Turns in one plane each, and the order they were made in; the first pair answered:
V (before -> after):
[ 0.94 -0.73  0.95  0.76  2.37  0.29 -1.96 -0.38  0.49 -0.02  0.41 -1.40] -> [-0.34 -0.51  0.98 -2.31  1.28  1.20 -1.17 -0.71  0.03 -1.29 -1.00 -1.73]
[ 0.51  1.09  1.12  1.64  2.27 -1.34 -1.71  1.68  1.34 -1.05 -0.26  0.20] -> [-0.24  0.76  1.46 -1.41  1.47 -0.35 -2.19  0.97  1.46 -2.35 -1.34 -0.10]
[-1.83  1.91 -2.09 -3.32  0.53 -0.55  2.38 -1.50  1.21 -2.28 -1.74  1.96] -> [-0.69  3.06 -2.44  0.35  0.45 -1.54  3.91 -0.52  1.18 -0.19 -0.77  2.51]
[ 1.62 -1.41 -2.24 -1.22  1.28 -0.06 -1.97  0.06  0.10 -1.15 -0.75 -1.04] -> [ 1.20 -0.55 -2.63 -2.78 -0.08  0.05 -0.40 -0.49 -0.53 -0.73 -1.22 -0.89]
E (before -> after):
[ 1.88  2.59 -0.40  2.66 -1.00  0.79  2.68  1.38 -1.49  3.99  0.78  0.02] -> [-0.63  3.33 -0.65 -3.31 -1.14  0.94  4.33 -0.80 -1.09  0.44 -1.50  0.94]
[ 0.39 -0.45  0.40  1.26 -0.52  0.26 -0.61  0.52 -1.85  2.72  2.31 -1.61] -> [-1.22  1.74  0.14 -0.20  0.14 -2.18  2.80 -0.71 -1.07  0.88  1.26  0.74]
[-1.44  2.09 -0.88 -0.24 -0.65 -0.22 -0.19  1.07 -3.68  0.40  1.34 -0.04] -> [-1.51  1.93 -0.55 -0.78 -0.69 -0.09 -0.27  1.05 -3.80  0.44  1.12  0.00]
N (before -> after):
[-3.50  1.31 -0.84 -1.98 -3.13 -0.99  0.77 -1.18 -3.07 -1.45 -2.33  1.83] -> [-2.39  1.94 -1.64  0.72 -3.27 -1.45  1.73 -0.27 -3.70  0.52 -1.36  2.74]
[ 2.84 -2.18  0.34  3.14 -0.43  1.19 -3.71  1.20 -0.77  1.62  1.82 -2.71] -> [ 1.30 -2.73  0.83  0.20 -0.12  1.85 -4.89  0.24 -0.48 -0.37  0.65 -3.48]
[ 1.57  1.72 -0.69  3.67  0.02 -3.04  3.45  0.81  2.45  1.14  0.72  4.15] -> [ 2.18  0.24  0.03  5.01  2.15 -3.30  0.07  0.73  3.29  0.52  1.31  2.77]
[ 0.44  0.55 -0.73  1.03 -0.88  0.73  1.61 -0.43 -1.00  1.34  0.30 -1.44] -> [ 1.12 -0.19 -0.70  1.91  0.27  0.77  0.64 -0.22 -0.80  0.74  0.73 -1.82]
H (before -> after):
[ 0.52  0.01  0.33 -1.57  1.81 -0.14  2.53 -0.75  0.07  1.91  0.30  0.17] -> [ 0.11 -0.82  0.77 -2.00  2.76 -0.39  1.10 -1.25  0.52  0.94  0.34 -0.38]
[-1.05 -3.03  2.19 -0.01 -1.65  1.87 -2.58  1.55  0.25 -0.21  0.72 -1.26] -> [-0.29 -0.54  0.33  1.54 -3.63  1.16  1.92  2.03 -1.06  2.17  0.70  0.61]
[-0.36 -0.13  1.61  1.45  2.21 -2.51 -1.56  0.07 -0.56 -1.07 -0.10  1.15] -> [ 0.17 -1.23  1.72  1.23  0.74 -0.67 -3.53  0.61 -1.47  0.09  0.47 -0.25]

Between the rows of a pair lie 2 to 3 turns.
[-1.34 -3.28  1.81 -1.80  1.20  1.18 -5.16 -0.97  0.16 -2.14 -0.58 -1.43] -> [-0.67 -2.70  1.59 -0.16  3.09 -0.38 -5.07 -1.34  0.83 -2.50 -0.46 -0.75] : E V
[-0.15  3.14 -0.25  0.62  0.87 -3.78  4.89 -1.76 -0.05  0.05  0.17  1.56] -> [-0.31  2.14 -0.79 -3.23 -3.90  0.93  3.85 -1.12 -1.77  1.28 -0.67 -0.51] : E V
[ 0.15 -1.90  0.97  0.01  1.86  1.05 -4.79  0.33  0.42 -1.18 -0.05 -1.98] -> [-0.04 -0.27  0.77  1.57  3.79 -1.88 -2.57 -0.37  1.73 -2.27  0.12  0.15] : E N
[-3.15  1.20  0.16 -4.45  0.91 -1.72  1.58 -1.50  1.19 -4.24 -3.55  1.94] -> [-0.26  2.69 -0.59  4.13  2.12 -4.57  3.70  0.27  0.98  0.05 -0.72  3.56] : V V
[-0.64 -0.89 -1.49 -2.66  5.99 -4.04 -0.66 -2.03  2.60 -1.59  0.98  1.78] -> [-1.83 -2.47 -1.56 -7.23  2.23 -0.08 -2.14 -2.28  0.94 -1.62 -0.34 -0.34] : E N
[-0.73 -1.32  3.50  0.24  1.16  0.35 -2.28  2.23  0.53 -4.79  1.29 -1.39] -> [-1.05 -0.76  3.69  0.18  2.04 -0.38 -1.14  2.01  0.93 -5.21  1.12 -0.67] : E N
[ 2.03  2.38 -0.28  2.11  0.48  1.76  1.59  1.76  0.26  1.88  2.20 -0.28] -> [ 0.98  3.68 -0.51  0.51  0.13  0.90  3.65  0.70  0.62  0.67  1.02  1.27] : E N
[-1.49 -1.69 -1.95 -2.56 -1.66 -0.22  3.26 -1.80 -0.72 -0.97 -2.66  2.37] -> [ 1.58 -3.88 -1.55  3.82 -1.40  0.93 -0.94  0.56 -1.37  2.79  0.05  0.15] : H H E
[ 3.41 -1.00 -0.42  5.88  3.59  0.37 -2.59 -0.29  1.99  1.45  0.30  0.24] -> [ 3.54 -0.31 -1.07  6.63  2.85  0.28 -1.28 -0.01  2.04  2.11  0.23  0.87] : H H
[ 0.63 -1.94  0.49  1.76 -1.06  1.49 -2.46  1.48  0.07  1.83  0.53 -2.15] -> [-1.72 -0.59  0.24 -3.71 -2.61  1.73  0.57  0.14  0.00 -0.24 -1.92 -1.02] : E E H
[ 1.67 -0.50  0.62  2.81  0.67  2.04 -3.69  1.86  0.06  1.09  1.84 -1.65] -> [-0.82 -0.71  1.03 -3.17 -0.38  3.28 -3.18  0.38  0.00 -1.78 -0.08 -2.16] : N N
[-1.06 -1.02  1.02 -2.74  0.56  0.19 -1.53 -0.38  0.74 -3.06 -0.18 -0.22] -> [ 1.55 -0.46  0.33  3.10 -0.67  0.41 -0.93  1.97 -0.57  1.72  2.30 -0.26] : E H
[ 1.45 -2.02 -0.73  5.07  0.87  1.07 -2.13 -0.79  0.52 -2.06  1.52  1.70] -> [ 1.82 -0.65 -1.67  5.74 -0.02  0.52  0.01 -0.61  0.08 -0.83  1.35  2.58] : H H
[ 3.06  2.29  1.06  3.98 -0.18 -0.05 -1.04  1.81  1.50  3.44  0.80 -0.25] -> [ 3.01  1.49  1.01  2.86 -1.34  1.27 -1.52  1.84  0.77  3.92  0.65 -0.78] : V H
[-1.23  0.49  1.22  0.66  2.30 -2.63  0.88 -1.58  2.35 -1.85 -1.04  3.02] -> [-1.23 -1.30  0.35 -2.04 -3.87  3.42 -0.76 -0.08 -1.04  1.29 -1.25  0.09] : H N H
[-1.82  0.15  0.29 -0.59  4.38  1.07 -6.37 -0.89  1.37 -4.45 -2.36 -0.73] -> [-2.03  0.75 -1.10 -3.33 -2.89  5.77 -4.23  0.31 -2.04 -0.73 -3.15 -1.74] : N H
[ 1.86 -1.89 -1.47  1.53 -1.40  2.30 -4.28  1.43 -0.90 -0.10  0.03 -2.50] -> [ 0.79  0.79 -1.66  2.64  3.15 -2.90 -0.43 -0.13  1.72 -3.26 -0.56  1.15] : H H V
[ 1.24 -1.11  1.34  1.88  0.35  0.60 -2.99  1.32  0.26  0.30  0.70 -1.33] -> [ 0.79  0.14  0.29  0.06 -3.07  1.95  0.59  1.48 -1.43  1.68 -0.23 -0.49] : V H
[ 1.33 -1.54  0.77 -0.42  3.02 -0.32 -3.77 -0.26  1.18 -1.14 -1.60 -2.09] -> [ 2.99 -0.01 -0.50  3.60  2.57 -1.08 -1.42  1.03  0.43  2.32  0.22 -0.97] : H H V
[ 2.11  0.03 -0.54  4.39 -0.92 -0.16  0.45  2.16 -0.84  4.01  2.01 -0.31] -> [ 0.29  2.09 -0.69  2.78  1.81 -3.57  3.98  0.04  0.63  0.92  0.53  2.18] : E V
[-1.43 -1.60  0.05 -3.71 -1.21  1.50  0.10 -0.76  0.30 -1.61 -1.01  0.09] -> [ 0.04 -1.20 -0.80 -1.03 -3.43  2.58  0.46  0.45 -0.96  2.16  0.02 -0.30] : V E
[-0.52  1.29 -1.44 -1.93 -3.84  2.09  4.17 -0.40 -1.84  2.25 -1.51  0.47] -> [ 1.93 -0.15 -0.98  3.38 -2.36  2.03  0.91  1.12 -1.68  4.19  0.62 -0.81] : E V
[-0.66 -0.51 -0.16  0.04 -0.40  1.75 -3.59 -0.04  0.48 -1.21  1.07 -1.67] -> [-0.59  2.78 -1.61  0.83 -2.18  0.25  2.18  0.15 -0.13  0.43  0.80  1.07] : H E
[-0.74 -1.03  1.02 -2.99  2.07  0.38 -3.90 -0.45 -0.19 -1.94  0.39 -4.37] -> [ 0.28  2.03 -1.31 -2.39 -3.58  1.84  2.14  1.02 -3.25  2.60  0.15 -2.37] : N H N
[ 2.05  0.97  0.24  6.83 -1.99  0.62 -2.60  0.69 -1.94  4.53  3.30  1.54] -> [ 0.42 -0.65  2.68  4.84  4.18 -2.32 -5.60 -1.64  1.52 -1.82  2.30  1.86] : H V
[-2.04  0.44  0.00 -4.40  1.67  2.20 -1.98  0.70  0.77 -1.71 -1.06 -0.18] -> [ 0.95  2.02 -0.92  3.28  0.68  0.74 -0.32  2.72 -0.20  3.36  1.26  0.47] : E H
[-0.06 -0.75  0.16  3.39 -1.09  0.27 -2.20  0.86 -1.39  2.61  0.20 -1.83] -> [-2.93 -0.37  0.20 -3.04 -1.61  0.95 -1.13 -1.54 -1.25 -0.90 -2.28 -1.42] : E E
[-0.90  2.56 -1.39 -0.86 -2.19  0.21  3.65 -0.57 -0.98  1.20 -0.30  0.86] -> [ 1.86  0.74 -0.50  4.57  0.51 -0.81  0.19  0.36 -0.29  2.31  1.60 -0.08] : N N
[ 0.42 -1.28 -0.53  0.34 -1.98  0.64  4.07 -0.02 -0.63  4.19 -1.69  1.67] -> [ 1.00 -2.03 -0.63  0.67 -1.92  1.30  3.09  0.05 -0.71  4.60 -1.12  1.21] : E N
